In the data rows, the value 128 means zero.
Here are some numbered points:
104 118 165 168 169 174 141 114 110 160 133 166 117 123 167 97 178 112 91 149 109 118 121 147 151 146 101 121 138 141 155 82 90 98 124 117 90 175 133 132 152 80 144 133 102 209 150 139 154 175 100 109 77 172 70 152 153 117 120 149 96 100 101 112 36 85 119 103 81 119 59 84 182 123 121 138 37 88 150 153 102 126 202 97 101 152 145 97 162 81 159 104 161 144 84 109 63 130 166 134 98 121 155 134 134 131 121 126 110 95 176 148 80 96 176 158 156 68 162 99 137 109 101 131 123 93 102 130 165 140 108 85 138 185 92 136 152 100 0
148 166 119 109 118 148 142 134 126 157 121 174 156 154 153 154 99 124 118 146 154 150 171 152 113 129 96 114 144 167 85 111 114 115 116 116 96 135 103 120 135 98 132 133 146 141 110 179 151 140 97 119 137 132 88 160 168 102 120 108 127 130 169 106 135 106 143 114 75 138 138 132 97 110 93 84 146 144 106 139 157 143 166 107 170 92 141 134 125 70 167 88 128 126 111 158 108 109 125 105 154 118 133 107 153 106 159 140 153 139 126 102 114 72 150 154 130 105 129 171 78 143 117 133 109 145 119 84 146 105 157 109 133 132 119 113 107 137 1
115 38 131 167 149 107 140 106 148 111 94 119 112 114 136 92 193 143 128 120 104 129 119 117 137 78 132 120 134 72 109 128 116 161 93 85 152 162 122 151 137 152 140 132 111 120 138 126 131 117 159 119 149 147 181 108 109 112 134 103 119 125 102 135 139 135 89 109 142 146 92 93 124 161 118 123 150 126 153 99 106 131 128 113 103 139 154 128 119 130 145 131 148 142 155 88 120 133 141 146 114 131 152 137 128 134 122 124 135 81 171 179 114 178 155 151 133 153 121 133 128 97 153 160 143 155 129 162 130 149 94 95 91 164 135 114 103 130 2
112 213 136 95 126 116 105 166 146 143 123 126 128 138 115 128 89 117 132 139 151 127 139 136 82 152 122 124 140 170 123 165 142 122 147 174 104 83 161 119 126 90 109 134 122 129 126 96 151 139 95 120 95 71 118 126 144 164 141 139 94 135 139 146 126 148 160 174 193 129 187 134 171 100 130 121 133 123 117 143 134 148 142 151 144 129 127 105 105 138 113 128 133 95 101 163 167 115 95 120 125 127 102 137 102 143 121 89 125 132 103 96 134 122 112 111 152 157 133 125 114 167 97 95 83 110 86 115 124 98 143 116 171 127 111 121 132 111 3
142 123 108 189 101 71 102 69 100 166 151 85 126 125 224 98 114 100 15 91 134 126 182 150 123 81 60 136 137 106 117 83 152 53 116 123 97 140 72 114 83 129 211 88 177 102 167 187 67 89 126 88 158 104 180 164 167 171 159 106 163 88 125 118 153 72 109 114 73 199 112 53 58 148 109 128 101 109 119 131 71 104 140 81 111 116 148 117 143 152 119 73 83 140 135 108 118 103 127 99 182 126 103 54 79 74 128 90 157 129 111 191 85 63 130 109 219 92 151 151 90 193 163 158 150 110 110 145 96 204 139 135 123 70 178 156 133 108 4
165 144 131 165 148 61 139 96 209 100 74 52 133 72 103 119 140 165 144 59 90 118 161 193 123 121 135 146 117 70 139 125 145 76 194 115 87 206 61 138 127 186 214 128 146 73 162 111 56 99 175 123 113 161 206 18 133 93 193 151 163 111 162 107 147 160 82 117 169 158 121 126 141 205 92 184 171 85 166 12 128 177 111 100 115 103 153 148 144 113 151 140 88 108 140 150 158 121 136 152 136 72 123 65 98 122 108 175 110 160 172 223 105 129 94 189 52 121 136 179 151 161 129 140 188 170 240 190 161 160 186 187 146 101 166 128 110 111 5
116 89 119 136 112 121 115 101 69 120 105 104 127 114 166 128 101 105 120 142 133 122 154 118 129 77 117 108 125 116 139 113 135 102 99 117 153 88 116 107 119 150 159 118 152 117 153 153 87 117 175 107 155 137 168 99 99 115 136 91 145 125 152 124 186 140 85 95 62 135 123 129 48 174 148 130 167 123 140 130 128 131 91 113 118 100 142 124 122 135 134 81 105 132 118 112 133 136 120 133 141 129 147 107 166 130 157 123 133 145 144 144 148 123 111 94 95 155 133 163 97 103 149 120 143 160 133 142 122 135 120 152 59 114 154 105 89 93 6
144 102 124 168 109 121 124 118 91 130 125 129 150 123 199 110 112 118 97 118 155 148 148 129 142 118 94 115 147 125 121 115 136 109 107 108 140 119 91 128 118 129 170 116 138 128 162 150 112 141 128 113 142 127 147 123 133 139 110 97 152 133 132 123 138 128 120 110 49 150 110 93 51 162 132 117 122 119 139 147 111 118 145 112 125 112 144 118 143 114 139 93 109 134 121 117 103 140 151 115 155 129 128 106 124 102 135 113 143 125 112 150 117 134 133 132 145 105 150 148 92 123 145 133 127 131 123 147 107 166 128 129 91 131 131 131 126 100 7
Which three points above are nearest to each new point by angle? Their numbers follow each, smallest number first.
143 128 125 142 127 145 135 138 128 145 138 140 126 130 130 119 128 126 133 138 130 125 121 114 134 133 131 122 121 130 120 132 138 150 125 135 139 134 136 128 123 119 132 128 124 137 135 119 134 138 127 128 132 142 118 140 139 133 121 128 119 115 115 132 110 109 142 122 113 134 125 115 132 121 133 124 112 144 124 153 129 118 140 128 121 142 127 137 121 124 129 133 140 142 125 115 121 129 134 134 109 135 132 140 129 123 120 114 137 128 137 112 125 128 123 118 139 131 123 106 132 129 146 140 126 120 114 122 120 130 108 115 111 138 122 135 139 129 0 2 7
117 119 123 156 126 143 128 140 155 168 148 159 133 145 127 131 131 137 116 137 103 145 109 112 130 106 143 124 125 134 101 92 125 152 112 100 155 150 138 140 131 106 130 121 121 129 126 126 116 142 123 135 126 156 103 154 131 107 102 118 110 107 95 143 108 90 154 92 124 160 94 128 148 126 113 120 117 160 130 146 159 123 135 108 129 152 123 132 130 113 111 127 148 138 124 122 105 126 141 137 106 147 143 147 127 114 123 112 128 119 157 121 102 142 136 133 141 138 126 104 140 121 128 148 156 116 131 105 138 109 88 110 124 159 133 151 154 145 0 1 2
145 100 116 110 77 232 135 153 122 238 148 184 113 129 108 116 162 188 166 220 111 106 66 99 157 155 240 185 146 136 76 69 156 231 126 86 213 104 138 136 122 112 63 133 72 140 123 95 164 131 147 85 178 201 21 130 52 131 33 145 103 134 53 124 77 137 188 127 138 86 61 119 205 80 124 160 118 97 122 180 180 108 121 164 54 203 88 111 182 166 88 157 176 155 99 95 102 159 167 173 4 141 160 249 121 144 126 70 137 110 143 79 159 157 141 113 147 188 82 55 169 78 134 164 156 84 69 126 142 90 62 152 97 246 163 189 184 176 0 2 3
117 126 130 136 125 134 130 133 138 132 162 131 126 128 123 128 131 124 125 129 130 120 113 113 148 137 140 134 127 131 130 124 140 136 133 137 147 123 126 131 126 113 124 122 131 143 120 118 126 134 116 132 131 128 112 142 124 150 112 134 140 119 106 131 119 117 141 123 125 140 113 124 131 107 135 136 109 135 134 132 132 114 129 131 121 151 111 129 135 146 123 138 144 125 126 123 130 128 140 136 119 140 128 133 112 137 124 114 129 138 114 107 130 132 131 108 136 127 114 106 145 122 136 140 131 115 124 118 123 130 114 118 135 134 129 141 146 136 0 3 4
139 131 120 150 111 119 149 138 117 119 124 98 140 90 136 122 114 126 134 99 134 120 118 154 146 125 117 151 143 112 151 120 158 123 139 123 132 149 124 136 112 145 161 117 141 114 133 129 114 120 141 114 147 128 136 106 139 123 131 132 140 109 122 125 136 118 103 121 118 151 144 130 106 148 125 158 162 115 140 140 121 130 112 126 126 119 131 114 125 127 132 120 99 136 138 106 143 147 127 128 109 110 111 121 135 113 129 125 142 139 155 166 121 149 119 139 148 114 129 120 131 128 150 129 148 131 144 144 101 146 122 146 132 130 142 139 127 113 4 5 7
151 125 120 169 129 122 138 134 140 113 137 110 148 92 152 108 127 112 120 109 123 111 126 153 128 136 100 140 136 103 132 111 151 118 141 123 121 151 132 124 127 142 159 129 133 125 133 111 141 128 130 121 137 127 129 132 128 139 121 142 120 121 102 115 125 121 114 142 114 149 128 97 120 138 139 167 124 123 131 142 113 109 138 117 137 123 141 120 138 145 117 123 108 147 135 122 124 138 129 108 112 117 124 111 124 110 142 129 152 145 164 142 113 139 126 134 127 121 117 127 129 130 151 157 141 116 130 148 103 149 139 139 124 126 145 146 152 140 4 5 7
138 198 153 77 101 85 89 117 255 196 47 119 113 166 117 163 118 224 71 98 66 122 183 115 50 118 197 122 125 194 76 118 77 136 209 98 102 134 109 134 115 110 106 140 158 41 118 180 102 132 77 112 68 141 180 74 144 99 175 120 163 101 134 123 142 153 140 69 255 192 141 193 200 182 55 69 143 113 101 78 197 170 139 144 94 139 136 174 110 55 176 127 133 92 134 179 163 75 163 129 159 85 155 107 86 173 98 177 95 156 135 109 113 74 132 153 113 160 173 220 177 152 89 114 160 143 185 115 199 74 139 137 161 143 135 175 147 141 1 3 5
130 125 118 140 127 124 124 149 132 95 128 88 135 82 128 117 132 121 141 109 133 119 102 152 150 142 110 140 134 99 137 116 158 108 130 113 129 154 119 137 124 141 161 124 125 141 127 112 125 119 151 124 143 135 156 116 129 146 130 136 124 124 120 131 129 122 110 136 122 127 129 105 118 143 127 145 130 116 143 136 113 124 130 110 130 120 135 127 129 141 122 121 117 132 133 115 126 141 118 120 126 119 109 106 116 117 134 114 128 140 133 153 137 150 121 127 135 112 117 119 107 146 128 126 144 111 146 143 102 159 135 132 116 132 125 142 122 127 4 5 7
124 119 127 145 134 115 134 140 131 116 131 119 128 123 141 109 137 113 125 120 131 126 129 124 119 126 113 121 138 125 131 140 126 136 113 128 133 131 142 129 121 124 148 120 124 123 139 118 130 132 139 130 128 123 154 136 137 139 138 115 125 118 116 144 128 115 132 133 130 162 135 111 128 135 128 113 124 143 129 136 115 118 126 134 125 127 143 125 116 134 124 131 129 139 126 132 135 117 127 121 132 133 118 123 130 116 117 109 130 112 134 136 105 133 120 125 139 135 120 110 121 136 144 131 122 131 118 150 110 144 119 113 134 121 127 131 123 117 2 4 7
127 154 119 113 125 111 119 113 169 143 110 130 123 137 116 130 120 161 117 114 109 128 149 118 100 118 151 132 124 152 111 131 115 125 145 122 111 123 130 128 129 120 117 132 133 102 128 135 111 121 105 127 119 122 133 119 126 113 140 111 132 123 135 124 130 146 130 126 184 151 134 142 151 127 101 103 141 132 118 102 153 133 127 132 125 139 130 134 116 113 136 134 121 111 126 144 130 112 125 126 149 120 141 121 106 144 120 151 119 126 140 123 127 96 131 133 123 136 133 156 135 142 106 123 131 136 148 128 153 115 142 135 149 125 135 136 128 137 1 3 5
117 102 118 162 88 148 139 140 133 169 165 164 119 137 168 134 120 121 101 176 98 141 127 88 138 148 137 96 137 163 93 106 156 172 86 137 168 149 154 147 122 84 118 131 92 155 114 95 139 148 101 115 131 152 108 166 147 134 123 102 111 129 69 128 90 80 170 109 121 164 111 95 141 111 149 97 87 143 100 177 146 110 131 151 131 187 130 131 127 100 111 114 145 137 106 141 91 140 132 139 103 149 144 167 119 135 107 99 146 105 141 84 91 148 116 115 158 145 128 70 128 133 141 159 116 97 93 125 141 113 90 73 98 176 101 142 149 143 0 1 2
111 151 134 135 134 112 108 142 150 128 160 130 141 154 123 126 104 128 77 93 113 128 113 122 136 103 124 111 122 136 121 117 125 107 124 134 108 106 141 137 128 123 148 112 153 125 157 118 124 140 120 123 134 125 135 148 128 122 125 115 121 123 130 132 142 98 138 104 120 175 103 120 120 152 101 124 106 171 128 119 138 135 125 105 126 150 145 144 125 114 133 108 137 135 135 154 129 107 136 116 138 134 122 107 107 100 116 110 111 144 104 98 108 104 96 96 120 122 122 117 148 120 132 119 130 134 158 126 135 135 112 120 121 97 143 135 169 145 1 4 7
129 129 122 134 116 138 133 136 131 127 148 138 123 135 122 120 118 129 131 149 142 132 111 129 126 137 126 135 132 124 126 124 143 138 121 131 149 136 140 130 111 127 126 129 118 134 134 114 133 141 128 117 136 120 115 136 125 135 109 126 118 121 112 129 112 123 132 127 127 118 131 118 130 126 125 139 125 128 124 154 127 118 152 129 122 125 126 125 138 123 128 125 132 145 123 132 121 137 139 126 110 127 127 153 133 130 135 119 132 121 125 126 119 124 115 118 136 135 124 114 128 116 134 132 129 118 114 121 118 124 112 128 137 138 116 125 142 139 0 3 7
89 81 99 82 12 124 113 57 0 129 164 38 86 66 172 129 110 175 162 197 159 106 177 74 168 92 188 178 109 74 204 108 184 61 129 136 252 0 68 47 98 215 73 179 141 106 181 149 53 37 156 71 218 141 125 66 0 223 41 117 192 124 145 146 227 253 60 172 65 5 119 138 0 109 225 173 235 34 179 141 169 121 21 194 52 99 28 103 192 255 67 97 121 119 91 55 157 210 151 185 77 162 141 151 136 194 190 114 99 161 52 127 255 168 136 42 56 207 121 180 100 72 140 74 131 77 93 134 104 131 121 226 0 142 234 111 140 121 2 6 7
103 141 145 134 141 93 111 159 153 143 145 120 132 151 120 119 112 125 91 103 105 110 108 132 126 122 133 86 123 150 123 118 142 123 136 153 122 115 164 134 141 125 169 131 147 165 177 99 125 152 157 117 118 102 173 158 111 110 133 125 107 118 119 157 123 81 133 102 110 203 113 96 159 155 118 107 91 172 108 105 126 140 129 102 146 180 161 153 113 118 114 130 132 133 125 164 137 88 152 147 114 149 117 104 130 128 123 119 111 142 125 99 94 114 82 104 109 120 114 107 139 142 119 116 130 127 145 139 128 146 76 105 129 99 102 133 160 93 0 3 4
127 112 124 153 135 125 124 114 102 120 131 129 151 116 170 107 127 118 114 137 133 146 144 121 145 99 88 127 138 101 125 104 140 92 109 117 131 128 91 133 112 120 161 123 137 126 143 157 121 136 112 108 135 133 124 129 135 135 118 111 147 121 123 116 133 106 124 118 69 139 106 76 85 141 127 130 126 112 137 147 119 117 141 98 116 133 145 120 144 119 158 106 103 133 130 107 126 133 150 112 135 126 121 108 126 99 153 123 130 136 116 138 125 114 139 140 160 95 136 142 110 135 150 148 143 135 120 128 112 146 145 125 103 127 130 132 124 118 4 6 7
141 101 145 100 154 131 125 124 73 97 125 130 116 126 126 147 133 106 139 132 149 128 124 125 152 128 121 131 130 114 147 145 121 95 119 116 109 103 110 139 154 139 93 132 141 142 122 120 120 109 157 140 150 131 129 111 120 120 141 148 132 154 119 124 166 156 119 129 105 64 133 141 81 106 165 152 138 135 145 121 118 125 107 146 120 100 108 130 136 156 122 139 126 119 127 114 137 147 118 128 134 120 141 113 125 136 149 142 115 125 106 141 164 149 125 124 99 142 142 147 110 123 118 118 126 130 122 133 111 133 144 133 95 119 112 94 97 117 2 6 7
